One turn or mirror swaps these rows in pairs. Which row does each one swap with?
The rows were stretched afterwards, more along some directions than others.
J_452: [-10  22  -8   1  13  32  30   0  25  10  15  -7  -7   3  -1   4   5  12
  -1]
J_137: [  0  -5 -21   1   0  -1  -8 -15   3   5   4  17   1  22 -18  -5   6  15
  -3]
J_67: [ -2 -20   6   3 -16  -9 -17 -16   1  12 -15  15  -5   5 -12  -7   0  -3
   4]
J_163: [-18  12   4 -12  -1   3  14 -32  28  -1 -16 -17  -7   3  15  -9  -8  -1
 -11]
J_207: [-23  26  -5 -13  27   6  10  15  17  12   4   3  11  -5   9  -2  11  21
 -16]
J_51: [-16  10 -13 -18  30   1   9   2   5  17  -7  -3  21  -9   2  -1   8  27
 -15]
J_562: [-10   7  -7  -4   7   5  17  -3  -1   5 -16 -22  -1  -9  21  13  -4  -5
 -29]
J_801: [  0   0   6  -4 -10 -11   1  -6  11   9 -24 -19 -13  -8  14   6 -18  -6
 -14]
J_995: [-19  19  -3  -7  31   8  16  13  12  15   3  -4  15 -11   3  -1  14  20
  -9]
J_865: [ -8  11  -4 -21   1  14  -3   3  17  22   0   3  -4 -15  14   0 -23  10
  -1]
J_312: [  4  11 -24  -6  -6  -6   9   5  17   0  -4 -13   5   8   3 -16   5  -4
  13]
J_407: [ -8  23  -2  -1   5  35  30   8  22  14  13 -16 -11  -1   9   7   0   5
  -1]
J_191: [-12  12 -34 -22   4   6 -12  12  -5   4   4  10   2  17  19 -17   4   7
 -12]
J_58: [ -6  12 -40 -18  23 -10  -8   1  -9   6  -6  -4  11   1   9 -10   7  24
 -28]
J_541: [ -5   8  11   4 -12  18  23   6  21  14  -8 -26 -17 -13  12   7 -11 -13
   9]
J_717: [ -9  29 -14 -24  11  17   5  15  14  32   7  -2  -7 -13   8   0  -8  20
  -7]
J_967: [ -2  -4 -11  -1  13  11  -5  21  -4  19   3   2  -5  -9   3  -6  20   8
 -16]
J_504: [-24  10  11  -4  10  11  -5 -12  26  14  -6   7  -5  -8   3 -25  14  17
  -6]
J_679: [ -6  16 -35 -15   4   4  -5  10  -3  -1  -4   2  -6   9  26 -10   1  -1
 -18]
J_340: [-9  0  6 14  6 16  6 18 -5 18 -6 25 -5  1 -1 14  6  1 -8]
J_461: [ -1 -22  18   6 -28  -9 -14 -12   4   8 -20  10  -8  -1   0  -6  -7 -22
  11]
J_862: [-19  12 -12 -11  -8  18   3  15   8  -4  -4   2 -12  10  35  -6  -5 -18
  -7]
J_118: [ -5  10 -12   0  11  12  15  13  -3  13  -5 -12  -3  -9  16  11   7   0
 -28]
J_602: [-19  20  -7 -10  30   8  16   8  13  16   0  -7  19 -11  13   1   8  18
 -13]
J_528: [-18  14   2 -11  -6   3   9 -31  25   2 -14 -22  -4   0  17  -9 -12   0
 -14]
J_276: [ -4  -2   6   9  -5  15   8   9  -7  12 -10  24  -9   9   3  21  -3  -3
  -8]
J_150: [-26  22  -1 -13  22  -3   3  12  25   3   3   5   6  -2  18  -9   2  17
 -13]
J_248: [-15  18  -4 -20   5  13  -6  10  19  26   7   8  -3  -4  11  -7 -18  15
   6]
J_687: [-17  20  -4 -11  24  -1   2   8  19  13   0  11   5   4  14   2   0  20
 -24]
J_140: [-11  22 -12   2  11  35  27   5  21  13  12  -5  -3   1   2   4   0  16
  -3]
J_875: [  1 -16   3   2 -17  -5 -18 -13  -1  11 -12  20  -9   7 -14  -7   4   0
   2]
J_919: [-23  16  12   1  23  18   0   5  14  29  -4  14  -7 -11  -3 -11  17  26
 -14]
J_241: [  0  28 -28  -3  12  -3  14  14  16  13   5 -20   1   2  -2 -13  17   8
   2]
J_439: [ -4  11 -26   2  11  12   5  -8  14   2  11  20   2  22 -13  -3   7  27
  -7]
J_147: [-21  23  -5  -7  22   6  15  16  22   4   5   4  12  -2  14  -6   8  12
  -3]
J_741: [ -4  12 -23  -8  -1 -12   9   1  17   1  -9 -10   2   9  -2 -15   7  -4
   7]
J_354: [ -8   0 -18 -10 -10 -11  -6   5  19  -7  -5  -1   3  12   3 -26   8  -5
  17]
J_680: [ -1 -19  -5  -6 -14  -5 -20  12  13  -6  -1   8   1  10   9 -36  16  -7
  20]
J_370: [ -6  29 -23 -13  22   9   4  19  14  31   3  -6  -2 -19   1  -8   3  27
 -11]
J_304: [  0  -2  11  -2 -15  -7   3  -8  16   9 -22 -24 -10 -14  15   1 -19  -9
  -3]
J_136: [ -5   0  -3   0   8  11   6  15  -3  17  -5 -11  -5 -14  13   8   9  -1
 -22]
J_879: [ -9   2  12 -22 -25  11  -2  -8  24   6  -5  -2  -9  -3  23   4 -36 -14
   8]
J_925: [ -6  -1 -15 -12 -14 -12  -1   2  22 -12  -7   0   7  11  10 -27   5 -11
  18]
J_748: [ -5 -20  26   5 -31   1 -11 -11   7  14 -16   6 -15  -5   6  -2  -5 -28
  13]
J_134: [-18   7   5 -17  -8   3  12 -32  23   2 -18 -24  -6   4  22   0 -19  -8
 -13]
J_753: [-22  11   5 -16   1   2   9 -34  24   5 -13 -19  -3   1  16  -5 -12   2
 -13]
J_189: [ -4   5   1  -8   5 -16  -7  -6   9  12 -21  -7  -9  -4  10   2 -14  10
 -23]
J_563: [ -9 -11  13  -9 -25   5   8  -7  10  -6 -20  10 -11  10  20  18 -31 -15
   6]
J_791: [-12  10   3  14  19  16   4  16  -3  25  -2  24  -6  -2  -8   7  15  18
 -15]
J_417: [  0  10   8   0 -12   6  19   0  20  14 -13 -31 -14 -18  12   7 -16 -11
  -3]
J_187: [ -9   9  -1 -12  -1   2  18 -16   4   4 -17 -26  -3  -4  22  18 -10 -10
 -31]
J_391: [-14   5  16  -4 -26  13   6   5  17   6  -3 -12 -24  -7  29  -4   3 -38
   3]
J_92: [ -7  26 -14   0  10  33  29   9  20  12  14  -6 -10   6   0   1   6  12
   0]
J_64: [-17   6   3  11  19  16  -1  10  -1  26  -3  28  -8  -2  -9   6  13  19
 -15]
J_981: [-13  10 -34 -21   7  -3  -8   3  -6   4  -3  -1   0  10  20 -11   1   8
 -12]
J_270: [ -8  -3 -18 -14 -13 -10 -10  11  19 -14  -2   6   0  13  10 -33  11  -6
  13]

J_680 swaps with J_687
J_563 swaps with J_391
J_189 swaps with J_967

One turn or mirror swaps these rows in pairs. Which row does each one swap with?
The rows were stretched afterwards, more along some directions than others.
J_153: [ 14   6  24  -8 -28  12 -18 -13   7  23 -23  10 -15  -9  19 -22  -9  17
   5 -40   3]
J_151: [ 17  15  24 -13 -27  15 -16 -12   2  28 -25   9 -18  -7  11 -29 -14  20
   3 -45   5]
J_27: [ -6 -18  31 -13  -2  13  -1   4 -37 -24 -12 -30 -51   0  -3  -6   3  30
  27   0  22]
J_54: [ -4 -33  21  -6  -8   1  -5  -6  -5 -11 -32  -8 -34 -56  10 -18 -16  18
 -10  -4  13]
J_897: [  1 -38  10   5 -19 -11  -2  11   5 -15   5  -6  -7 -23  -3  16   5  10
  12  -6   6]
J_294: [  7 -25  24  23   6   0   6   1 -35 -22   2 -22 -50 -34 -18 -11  -1  11
  16   8  15]
J_341: [ 16 -15  -7  -2  -1   0 -10   7 -15   3 -10   5 -22  -4  -7  -1 -40   1
   7 -15  19]
J_723: [ 11 -30  20  16  13  -3   3   4 -35 -22   1 -25 -50 -35 -24 -13   1  16
  11  17  23]
J_497: [ 12 -19   4 -32   3  12  -2 -15 -24  23 -11   4 -22 -23  -1 -24 -22  14
   2  -5   6]
J_950: [  1 -25  -4 -14  10  -3  -6 -12  -9   5  -9   8 -27 -35 -24   6 -19  22
   3  14  20]
J_346: [ 16 -10  17 -11 -21 -13 -21  -2   9   4 -24  17 -18 -17 -12 -22  -7  26
 -18 -26  17]
J_20: [ -1  -2  -3   3   8 -10  -1  -7 -32   9  -2  -3 -18   0   2  15  13  36
  14   3  14]
J_618: [-10 -28  15   1  -6  -5   1  -6  -7 -11 -18 -12 -30 -54   8 -17  -9  13
  -9   2  14]
J_570: [ 10 -30  19  15  14  -4  10   3 -26 -22   0 -29 -51 -31 -24 -14   4  16
   6  20  26]
J_201: [ 11  -3   0  -6  -6   1   1  -2  10  -1  -6  -4  -7 -10  15 -15  22  16
   2  12   9]
J_160: [ -3 -39   9  -8  -1 -11   2 -18 -21 -25  11 -16 -31  -7  -2  -7 -15  15
   3  18  11]
J_458: [ 28   0   3  -1 -33  -6   2  -8  14  10   3  -7 -10   2   0   0   5  15
  -5 -25   3]
J_874: [-10 -37  11 -13  -1 -16   9   3 -28  -7  10 -32 -28  -9  -6  20  -1  32
   3  15  20]
J_403: [ 16   0  29   8   7  27  -8  16 -18 -13 -20 -24 -56  -8   2  -5  -5  -6
  20   1  23]
J_628: [ -6 -25  16   6  -6  -2   2  -7   1  -9 -28  -7 -31 -49  14 -15  -9  13
 -14  -2  14]
J_993: [ 38   1  23   3 -10   4 -21  15 -29  18  -7  -3 -27  -9 -36 -17  -1  15
  14 -19  18]
J_256: [ 10  -4  21 -39  -3  26 -19  10 -20  13 -42   6 -26  -5   1 -16 -11  26
   2 -20  21]
J_448: [ 26   1  35   3  -2  17 -15   4 -32  21 -12  -1 -40  -4 -22 -14  -2  26
   5 -23  14]
J_761: [ 21   5  -7 -20   5  17  12  -9   4   2 -13   1 -19 -37 -18 -25  14   8
 -10  -3  19]
J_114: [ 34   3  31  -1  -7  11 -17   9 -33  20  -9  -2 -36  -3 -29 -17  -2  27
  12 -25  15]
J_127: [ 30  -2  11   6 -23  -9   3  -4  14   7  -5 -20 -22  -7  -5 -15   9  16
 -10 -19  12]
J_211: [-21 -24  16  25  22 -15 -14  -7 -31   1 -25  -7 -51  -9  -7   6  -8  49
 -31  -2  34]
J_297: [ 14   5  26 -10 -26  22 -19  -7   3  18 -30   2 -22  -7  24 -26 -13  18
  11 -39   1]
J_906: [ -8 -30  13 -12  19  13  -5 -18   2 -18 -30  -6 -45  -8   1  10  -2  28
  16   6  33]
J_999: [-13 -29  31  10  -9  -6  -2  19 -18 -18  -5 -13 -44 -26   5  -3  -2  -3
   8 -25  -5]
J_159: [ 23 -26 -12  12  -7  -5 -16   2  15  -7  -7  -1 -13 -39  -4 -14 -15 -14
 -20  -5  20]
J_418: [ 27  -6  17  -3  12  16   1  17 -24   5 -39   3 -22 -22 -12 -28  18  26
 -17 -18   4]
J_693: [ 17 -26  17  13  14  -5   7   0 -26 -21   4 -28 -46 -26 -28 -14   9  17
  11  20  28]
J_588: [ 30  -2   8   4 -20  -8   4  -3  15   7   0 -20 -20  -7  -2 -11  11  15
 -10 -15   9]
J_107: [-18 -26  24  19  -7   1 -27  18 -11 -11 -31 -15 -41 -16   0  12  -6  15
  20 -14  13]
J_810: [ 14 -12  20 -36   6  24 -19  12 -36   1 -32   6 -34 -11 -17  -5 -14  23
   7  -9  29]
J_35: [ 11 -29  18  22  10  -1   4   4 -32 -23   2 -19 -48 -36 -17 -13  -6   7
  12   8  14]
J_474: [ -7 -31  15  -9 -10  -6   0  -3  -3 -16 -24 -11 -26 -48   8 -13 -14   9
   2  -1  13]
J_401: [  7 -17  23  31   0  14 -21  10 -19 -17 -15 -13 -27  -1  12 -37  13   5
   8 -30  -5]
J_944: [  9   4  23 -16 -21  17 -18  -6   4  22 -29   3 -16  -2  18 -22 -14  15
   8 -34   7]
J_599: [ 34 -22 -16   0  -8  -8 -12  -3  17  -3  -5   5  -4 -37  -7 -16  -9 -15
 -13  -5  18]
J_400: [  5 -17  28 -18 -12   2 -21 -13 -18  -3 -15  -8 -46 -25   2 -44 -26  17
  -4 -42   9]
J_946: [ 27   0  34   0  -6  13 -14   6 -31  21  -7  -4 -38  -2 -23 -13  -2  27
   6 -25  10]
J_766: [-11 -26  23 -18  -8   5  -5   4 -24 -27 -20 -21 -37 -18   8 -13  -3  20
  22  -4  16]
J_601: [ -9 -22  26   8 -25 -13  -3   9 -39   7  -7 -26 -40 -29  -3 -24 -22  16
  12 -21 -12]
J_322: [ 34  20  18  20  -2  15  -5   8 -32  20 -35   2 -35 -15 -17 -17  -1  12
   1 -21   4]
J_962: [ 37 -20 -14  -1 -11 -10 -15  -4  18  -3  -6   8  -9 -37  -9 -15 -15 -13
 -16 -13  18]
J_708: [ 41  11  21  -8 -19  13  15  27 -19  -6 -25 -13 -28 -30 -20 -28  -1  29
  11 -29   3]
J_986: [ 37   0  23  -6 -14   7 -22  11 -25  19  -4   3 -24  -4 -30 -15  -3  12
  19 -26  13]
J_405: [-21 -20  24  26 -14 -11 -13  -8 -12  -4   4 -27 -48  -4  -7  -1 -12  30
  18  -7   7]
J_180: [ 18   0  18 -22   3  25  -5   1  -3  13 -16  19 -29   5   9 -11  -5  -1
   7 -36   3]
J_637: [ 12 -33  21  -2   8  23 -36   1 -11 -19  -4  -8 -25 -18   1 -30  -8  10
 -11 -19  27]
J_94: [ -2 -27  28  17  13   2  -6 -26 -32 -15   0 -26 -45 -11  -3  -5  20  24
  -1   9  19]
J_582: [ 34   1   6 -10 -26  -5   7 -12  16   8   0 -13 -16  -3  -8 -11   8  20
  -2 -21  11]
J_216: [ 16 -31 -17  11   0  -3  -5 -10  19 -12  -5   1 -16 -31   3  -4 -14  -9
 -28   5  21]
J_481: [ 27 -15  37 -47 -12   4 -11  -8 -25 -10 -10  -3 -40 -16 -29   7  -2  19
  24 -16  29]
J_786: [ 25  10  12 -36 -11  13   1  16 -28  26 -21  -6 -21 -37   2 -28  -2  15
   5 -21  -7]
J_970: [  4 -24   8  31   5  14  -6   3  22 -11 -21   3 -30  -2  10  -8 -19   5
 -10 -14  20]
J_728: [  6   5  22   9 -30   5 -24  -6   4   1  -4  -7 -30 -11 -13 -36   2   8
  -3 -52   9]
J_996: [ 26   5   7 -20 -16   5  -4  16 -28  27  -9   2  -9   3  -8  -3 -11  18
   2  -4  -7]

J_346 swaps with J_201
J_159 swaps with J_582
J_127 swaps with J_599
J_728 swaps with J_761
J_160 swaps with J_996
J_723 swaps with J_114
J_403 swaps with J_481

